In the rows, zero is written as 128.
The rows of D fall into 3 groups, and each row is roughly a mix of its group's hidden directions.
D:
[[ 93 150 156 143 139 126 152 141 169 104 140 103]
 [150 128 129 158 119 145 157 152 166 136 101  92]
 [164 110 128 137 113 126 120 128  97 167 144 171]
 [105 140 142  85 160  97 127 115  99 106 130 107]
 [141 122 118 122 121 148 124 114 194 111 112 101]
 [136  93 121 100 116 145 148 103 166 106  96 114]
 [147 103 107 181 128 140 146 127 169 123 119 142]
 [145  85 135  70 124 128 127 108 139 119 149 123]
 [112 140 136 169 150 121 105 181 126 137 142 146]
 [113 121 150  75 142  96 107 127 109 101 138 112]
 [152  91 149  98 125 140 114 145  83 118 118 151]
 [124  86 138 117 142 104 144 148 100 115 168 154]
 [126  99 148  74 119  98 130 115  91 131 134 130]
 [122 127 101 130 134 125 132 159  61 142 131 142]
 [125  96 119 136 144 107  94 126 162 151  99 161]
 [127 163  94 138 116 110 122 112 141 183 121 119]
 [123  91 131  83 124 118 118  89 108 133 106 151]
 [ 98 106 125 105 112 151 129 141  94  88 105 104]
 [123 136 157 115 137 123 123 145  65  96 118 120]
 [123 147 141  78 131 110 112 125  76 133 110 129]
 [138 123 119 187 130 151 166 131 156 117 128 119]
 [139 107 134 156 141 166 137 114  99  83 106 119]
 [146 118 147 168 133 131 169 144 103  96 113 106]
 [139 135 143 137 153 173 113 178 130 117 137 153]
 [119 116 128 163 168 143 131 154 141 108 153 167]
 [132 152 129 168 146 106 134 161 142 111 173 125]
 [154 124 134 171 134 138 171 135 119 115  89 113]
 [138 147 108 164 119 159 179 137 141 128 125 103]
 [ 76 122 133 142 143 127 122 156 105 118 114 171]
 [116 150 102  96 116 132 105 104 159 155 159 149]
 [155 102 102 141 125 141 143 124 124 166 121 178]
 [132 124 148 175 128 167 135 152 137  92 131 106]
 [117 120 101  94  67 124 127 138 106 116 138 121]
 [144  91 136 158 128 129 124 168 159 121  96 109]
 [164 118 158 139 134 112 143 110 184 143 133 126]
 [142  84 130 105 127 148 124 123  79 135 106 154]
 [107 134 128 135 140 104 112 134 192 154 144 137]
 [131 123 141 170 138 122 140 146 103 160 129 177]
 [121 111 110 128 131 111 100 114 183 155 136 157]
 [145 167 142 144 145 123 104  93 172 130 117 112]
 [150 146 112 108 101 164 113 116 110 153  93 102]
 [103 129 111  96 129 131 103 106  85 124 158 158]
 [100 170 114 154 136 130 141 123 176 142 136 108]
 [155 102 116 132 117 171 153 105  97 153 139 143]
 [163 123 144 168 121 123 145 149 172 101 123 119]
 [145 136 125 175 121 158 173 132 139 108 133 107]
 [111 116 123 113  93 150 129 126 183 141  95 132]
 [146 130 134 141 157 114 131 127  64 112 153 120]
 [137 149 124 168 119  97 146 136 134 166 128 167]
 [ 99 137 145 175 160 129 125 172 124 125 120 140]
 [140  80 143 105 166 131 101 139 151 123 128 151]
 [109 152 111 183 149 144 144 112 158 119 125 114]
 [155  89 125  82 122 139 120 104 164 118 131 119]
 [111 146  97 147 138 115 136 133 184 155 141 146]
 [148 113 107 126 101 151 133 127 180 159 120 104]
 [146 107 114 179 125 145 150 133 174 129 116 124]
 [104 143 114  88 131  91 116 140 110 131 172 137]
 [101 109 156 118 129 100 145  87 137  90 115 112]
 [142 117 111  93 109 143 150  77 142 118 105 111]
 [116 152 129  85 101  97 133 127 138 162 143  98]
 [141 145 140 149 123 162 161 149 103 108 106  91]
 [163 107 131 121 104 168 132  96  92 111 117 119]
 [147 120 156 175 140 137 151 133 108  88 109 123]
 [107 143 145  75 105  97 129 127 150 151 137 110]
 [128 101 111  86 112 129  83 113 144 158 127 141]
 [135 158 103 177 137 169 124 130 154 122 119 118]
 [114 167 134 159 129 116 136 140 178 113 143 103]
 [138 150 151 161 184 128 117 108 145 142 114 140]
 [104 105 121  89 101 121 129 102 167 147 107 139]
 [152 129 119 108  90 158 109 131 124 157  83 123]
 [112  91 158 103 127 108  82 136 140 127 154 118]
 [165 109 143 113 123 126 140  98 182 138 145 121]
 [118 148 130 126 118 156 130 122  91  89 176 130]
 [147 104 112 149 156 167 119 120 105  89 134 150]
 [154 138 127 140 130 110 127 113 193 152 138 145]
 [151 114 139 129 128 146 138 146  59 131 120 116]
 [113 123 119  84 135  96  89 119 128 157 121 155]
 [136 139 118 168 114 111 148 132 140 166 123 176]
 [113 126 151  98 141 125  81 122  81 108 134 129]
 [140 124 136 187 117 159 121 138 127 140  96 151]
 [146 148 128 173 124 156 174 131 129 101 130 113]
 [118 131 138 133 138 109 128 147  60 142 140 151]
 [112 124 124 135 140 103 106 127 191 154 140 146]
 [ 97 174 108 141  96 123 142 115 148 111 105 107]
 [151 119 129  80 100 101 103 136 110 160 127 143]
 [145 139 151 110 113 138 150 123  74  99 137 101]
 [122 129 140 134  95 133 144 111 196 119 137 120]
 [118 147 147 114  99  96 130  95 148 123 101  89]
 [113  92 107 153 150 130 132 128 154 126 141 181]
 [154  89 124 117 102 150 160 110 158 120 104 113]
 [140 171 120 174 133 122 109 159 144 142 140 105]
 [131 150 145 172 175 140 126 112 151 136 101 136]
 [126 112 170 150 139 134 100 131 113  77 145 138]
 [147 120 134 180 112 155 118 138 114 153 115 164]
 [141 113 159 149 149 131 113 125  92  99  85 145]
 [116 132 105 167 130 127 146 125 174 125 169 144]
 [103 116 119 134 110 159 130 148  75 105 103 118]
 [153 120 114 126 125 149  95 153 128 160 110 175]
 [177  97 149 112 145  97 134 120 110 153 127 146]
 [129 128 127 156 168 172 121 158 130 116 138 161]
 [107 116 152 152 158 103 124 175 109 108 108 123]
 [102 168 104 158 142 131 140 114 169 139 142 108]
 [143  90 165 140 132 125 120 141 112  89 104 156]
 [104 102 158 105 136  99 159 114  89 118 136 115]
 [149 148 125 160 130 109 132 125 178 162 141 152]
 [123 117  87 128  74 145 146 140 101 138 125 147]
 [152  92 156  97 118 134 116 146  87 115 113 146]
 [124 153 143  74 124 118 116 135  82 133 115 114]
 [114 107  89 118  76 141 140 151 106 129 127 146]
 [137 104 134 172 119 144 148 145 171 116 145 101]
 [146  99 147 140 144 123 113 115  93 113  79 150]
 [136 147 147 131 123 155 152 141  78  99 120  98]
 [143 117 122 170 146 162 135 110  95  96 105 121]
 [114 158 149 127 126 112 155 119 100 129 130  71]
 [131 168 104 156 124 154 174 118 119 112 149 132]
 [156  75 147  91 152 128 115 124 145 127 139 139]
 [153 148 136 111 126 166 114 136  80 142 103 107]
 [131 168  89 136 122 159 150  95 132 138 138 153]
 [133 125 168 117 185 123 122 114 104 114 120 105]
 [137 106 132 163 146 162 137 113 103  82 109 124]
 [104 151 151 161 132 113 151 109 149 101 114  90]
 [134  91 132 141 168 171 111 130 122 131 110 159]
 [154 106 103 116 114 144  94 138 140 149 115 176]
 [120 152 134 132 141 100 121 132  80 155 159 159]]

Here is one row of each group, with its name. Which group are the others in?
[127 116 141 105 106 135 158  76 156 112 106 120] => <68>
[154 113 141 109 125 142 124 132  60 130 111 121] => <120>
[130 134 116 137 141 139 143 125 136 171  66 118] => <96>

[114  76 152 146 131 119 112 159 151 122 142  99] => <96>
[103 122  96 126  67 144 140 149 127 111 119 123] => <68>
[134 118 164 170 132 148 136 144 122  82 141 108] => <96>
[165 108 124 124 102 165 144  98  92 111 120 119] => <96>
[ 79 148 134 163 147 127 119 159 117 114 105 147] => <68>
[ 81 154 121 118 147 126 127 129 154  90 112  98] => <68>
[106 135 159 106 119 110 137 130  82 113 164 104] => <68>
[129 143 100 168 131 143 145 127 177 142 102 142] => <68>
[116 134 155 113 150 110 104 143  75 107 105 141] => <96>
[162 109 142 154 138 126 152 120 179 153 126 147] => <68>
[122 146 144  74 125 115 115 136  79 131 119 114] => <96>
